128 stands for zero in the data rows.
Some points, one per row:
50 142 90 189 74 15 46 86 162 194 51 97 29 88 255 151 159 159 155 210 132 38 97 168 175 175 199 83 73 59 91
131 148 122 124 127 133 131 128 127 116 138 130 131 138 138 133 135 122 138 131 119 128 125 120 139 130 125 147 126 123 131
128 105 255 99 127 102 168 135 141 87 138 149 124 105 102 99 152 91 114 118 157 126 151 116 151 46 153 119 128 197 85
109 79 84 173 92 113 102 127 143 116 141 140 155 130 99 116 121 143 119 147 156 134 133 88 113 104 95 141 116 111 100
109 145 140 79 123 200 150 210 57 163 112 127 117 113 106 141 97 161 127 84 87 174 135 64 100 118 112 83 134 121 149
130 136 102 120 132 113 118 132 142 105 165 128 151 147 92 151 117 129 109 167 143 136 122 131 114 155 142 121 125 145 162
140 125 136 97 128 220 147 167 158 173 38 149 74 106 129 74 63 195 96 91 115 167 150 138 113 144 169 54 122 113 142
136 137 138 119 126 123 136 147 114 137 134 119 141 133 131 122 134 128 139 115 112 127 127 106 123 123 113 135 129 128 117
131 144 123 123 126 128 136 129 123 118 132 128 139 130 132 129 139 128 136 132 121 130 127 117 137 123 126 138 129 127 125
146 121 150 142 134 178 150 93 164 124 87 102 96 139 164 92 112 128 56 132 117 110 122 145 138 157 91 131 101 72 139
163 124 93 95 137 123 147 145 120 113 115 124 139 134 100 130 146 139 128 126 135 123 145 145 110 137 129 102 152 101 132
138 140 111 117 125 127 136 132 120 117 127 130 135 128 121 130 133 136 136 139 119 128 140 119 133 124 127 129 139 123 122
137 150 117 137 128 140 130 120 141 123 144 136 117 137 145 139 131 126 148 136 115 120 128 121 142 135 129 154 132 116 132
119 91 141 169 104 33 167 86 163 143 117 156 159 170 87 107 149 176 174 133 113 133 171 130 102 164 131 148 117 108 0
143 137 88 83 114 255 143 158 171 191 34 189 43 87 120 92 47 192 93 108 111 184 158 134 139 137 191 38 126 93 154
123 151 123 153 127 85 125 113 110 155 100 78 94 133 143 135 171 86 148 175 93 74 107 111 130 151 142 150 113 140 107
141 97 98 135 138 148 97 78 132 138 153 146 152 127 109 145 144 82 176 95 120 162 110 183 118 117 107 132 133 145 194
147 96 122 138 128 151 94 74 106 143 145 120 169 140 108 170 148 78 174 97 135 158 108 198 143 116 94 147 110 107 186
141 107 172 128 139 92 118 185 99 175 116 108 130 151 125 113 130 150 132 97 123 135 137 84 97 150 107 112 130 121 104
160 125 87 78 145 111 126 143 122 78 120 126 145 130 58 151 154 108 103 152 155 109 125 195 96 179 140 78 155 120 156
125 140 121 124 122 115 131 124 125 118 134 128 135 126 149 128 136 127 146 134 118 130 123 122 138 138 125 134 125 125 119
168 115 90 95 134 110 133 150 133 90 135 120 154 133 72 140 145 104 106 143 155 108 140 165 95 159 134 75 163 134 156
123 77 111 112 137 181 100 138 136 165 132 137 79 93 134 137 83 80 124 120 114 125 156 173 175 137 104 159 170 126 163
146 133 114 139 126 129 135 131 127 125 145 109 153 143 122 141 130 123 131 132 128 141 131 119 134 119 127 138 134 135 142
122 155 105 136 144 136 136 123 105 143 162 105 147 122 149 131 121 120 123 124 115 131 116 99 118 116 111 136 139 132 116
154 125 105 127 125 128 131 146 111 111 124 111 137 124 103 134 133 148 129 143 124 131 147 110 123 114 134 124 159 127 116
119 121 141 140 156 113 145 158 81 180 153 95 171 128 154 111 115 128 120 93 128 134 118 87 88 126 82 121 145 158 86
129 131 129 126 130 133 127 127 122 119 143 124 129 127 129 129 131 115 142 129 114 131 135 122 141 130 125 151 144 131 121
136 132 102 95 139 112 120 126 130 88 136 125 149 139 79 153 146 128 92 162 155 113 113 164 106 179 141 96 123 127 158
121 115 224 138 170 128 123 128 154 80 95 154 122 125 124 140 167 79 100 122 134 120 109 151 146 86 199 157 108 156 97
103 91 90 171 113 107 107 125 140 85 138 121 165 128 96 134 147 175 157 122 126 156 138 120 107 133 131 178 138 132 82
119 146 119 128 134 128 141 130 113 131 140 113 147 127 150 137 126 130 126 127 115 131 119 111 132 120 122 137 133 132 116
106 84 211 143 149 110 148 166 75 184 133 89 173 153 177 88 93 131 107 65 128 130 89 91 67 121 39 112 136 179 72
129 132 176 126 134 129 145 134 123 105 126 135 142 139 140 130 141 128 142 131 137 116 112 109 140 111 129 139 124 151 121
93 101 45 152 60 147 58 110 142 167 121 223 91 62 151 87 62 138 98 141 182 125 109 119 111 106 116 46 94 104 72
12 more points follow, each with its number after it:
131 143 127 129 133 130 140 119 112 123 138 127 137 135 145 134 124 123 130 134 115 124 121 115 129 120 120 144 124 133 113 0
130 122 238 103 119 111 171 131 146 100 152 137 127 111 119 113 153 126 128 115 153 134 140 113 153 56 140 117 131 182 115 1
149 134 105 73 153 110 136 139 117 94 133 133 136 133 70 155 150 113 113 154 148 109 120 209 101 179 151 92 137 118 142 2
74 92 192 168 123 75 93 127 92 139 20 115 96 124 176 54 88 96 105 96 177 103 121 154 123 126 102 145 122 156 159 3
135 130 96 108 129 116 125 134 168 93 174 129 149 151 57 165 118 135 83 170 169 125 122 163 92 178 158 85 127 124 162 4
111 113 180 145 160 144 119 139 129 96 120 165 136 131 140 125 143 99 127 120 127 106 118 124 135 105 153 166 126 144 113 5
134 145 139 118 134 128 134 130 128 111 143 142 134 136 143 118 144 116 134 130 125 125 121 120 146 111 128 134 115 115 140 6
134 144 126 128 144 130 144 114 105 129 137 127 128 131 152 134 117 119 127 136 112 120 120 115 124 123 118 154 120 137 103 7
132 139 119 121 126 128 136 124 125 116 134 126 137 129 133 129 135 133 136 138 119 135 124 114 135 125 124 135 135 128 127 8
115 103 135 137 132 124 137 127 124 128 146 150 127 134 131 118 124 143 135 112 112 97 142 130 134 149 137 149 140 119 110 9
137 120 99 114 150 189 125 131 147 140 135 122 85 125 164 134 112 110 118 128 117 131 142 163 158 164 116 148 114 102 161 10
106 136 176 108 145 96 102 116 130 119 139 161 118 127 154 100 145 107 119 99 131 102 125 136 141 118 133 110 74 89 126 11
Which of these numbered points is nearest to each point below by angle, seen from the average point of the first points? Its number follows each.
128 127 151 132 136 133 129 148 119 105 123 142 144 135 139 127 132 122 146 136 128 112 125 108 136 120 127 154 139 140 117 > 5
128 138 198 107 129 117 170 129 131 109 145 134 135 126 124 131 147 128 139 133 141 130 130 123 142 99 130 124 123 178 121 > 1
125 150 131 114 149 114 129 111 112 137 110 123 110 124 136 129 129 144 140 150 101 129 107 110 121 131 127 163 121 146 102 > 7
91 130 107 163 103 70 104 100 119 117 98 113 139 120 137 115 187 120 189 145 97 89 140 126 108 157 123 163 126 138 109 > 9
126 118 186 135 152 120 132 138 134 79 121 161 149 134 124 117 155 119 132 118 140 108 114 114 137 88 151 145 123 145 119 > 5
130 135 97 108 137 113 113 123 145 96 150 131 145 140 78 153 124 141 99 174 155 127 117 147 109 176 151 109 120 142 164 > 4
130 142 131 131 149 145 123 131 118 110 112 144 117 125 118 160 142 115 119 130 114 144 116 120 140 120 175 144 124 120 116 > 5
122 134 207 105 130 123 157 131 131 116 156 136 130 117 120 124 147 122 137 129 137 139 152 127 140 98 135 124 128 173 118 > 1
142 116 108 125 127 128 124 95 132 126 165 128 159 146 106 151 130 92 157 121 127 158 115 155 140 118 112 131 118 129 172 > 6
128 95 255 97 111 110 162 132 129 100 151 132 111 102 101 87 140 89 96 110 145 131 168 96 143 44 140 119 121 176 82 > 1
118 125 215 113 131 125 148 132 132 114 163 138 120 114 116 109 146 116 125 120 132 133 169 122 138 77 133 127 128 164 104 > 1
142 127 116 139 120 111 129 136 155 119 163 119 159 129 119 144 116 117 123 147 141 129 141 126 122 138 131 116 146 158 143 > 4
113 148 134 116 128 129 150 151 109 147 139 109 153 123 144 128 123 129 123 106 112 127 125 106 126 113 110 135 129 132 122 > 0
123 147 132 122 126 131 149 127 127 132 130 112 148 130 144 124 127 129 125 129 112 129 118 119 137 115 119 129 128 121 120 > 0
112 83 184 158 142 118 93 131 111 129 91 108 115 133 177 62 83 126 88 78 196 123 123 155 82 149 75 130 121 157 123 > 3
133 142 120 121 128 126 132 132 122 115 131 128 138 131 130 131 135 135 137 142 118 132 130 117 136 125 127 140 137 123 122 > 8
131 144 119 122 127 123 132 126 128 118 128 123 136 124 131 128 137 132 137 141 118 132 122 116 135 128 124 130 131 133 136 > 8
128 136 188 118 134 129 150 129 121 105 137 126 144 133 125 139 149 143 138 129 142 128 114 119 139 107 140 139 128 165 122 > 1
125 103 118 156 103 98 94 127 182 141 152 122 155 116 122 130 104 131 99 168 193 112 135 134 107 118 111 88 128 163 147 > 4
127 111 113 95 113 207 115 160 136 170 94 164 85 91 130 133 72 113 116 121 116 151 147 142 157 126 131 111 157 111 167 > 10
156 115 96 92 136 123 165 140 116 115 124 124 127 131 98 129 134 134 134 106 124 128 147 157 124 145 122 103 152 113 134 > 2
142 117 134 132 139 181 142 102 155 132 96 103 90 126 151 103 113 124 70 133 114 113 135 152 148 164 100 140 111 76 145 > 10
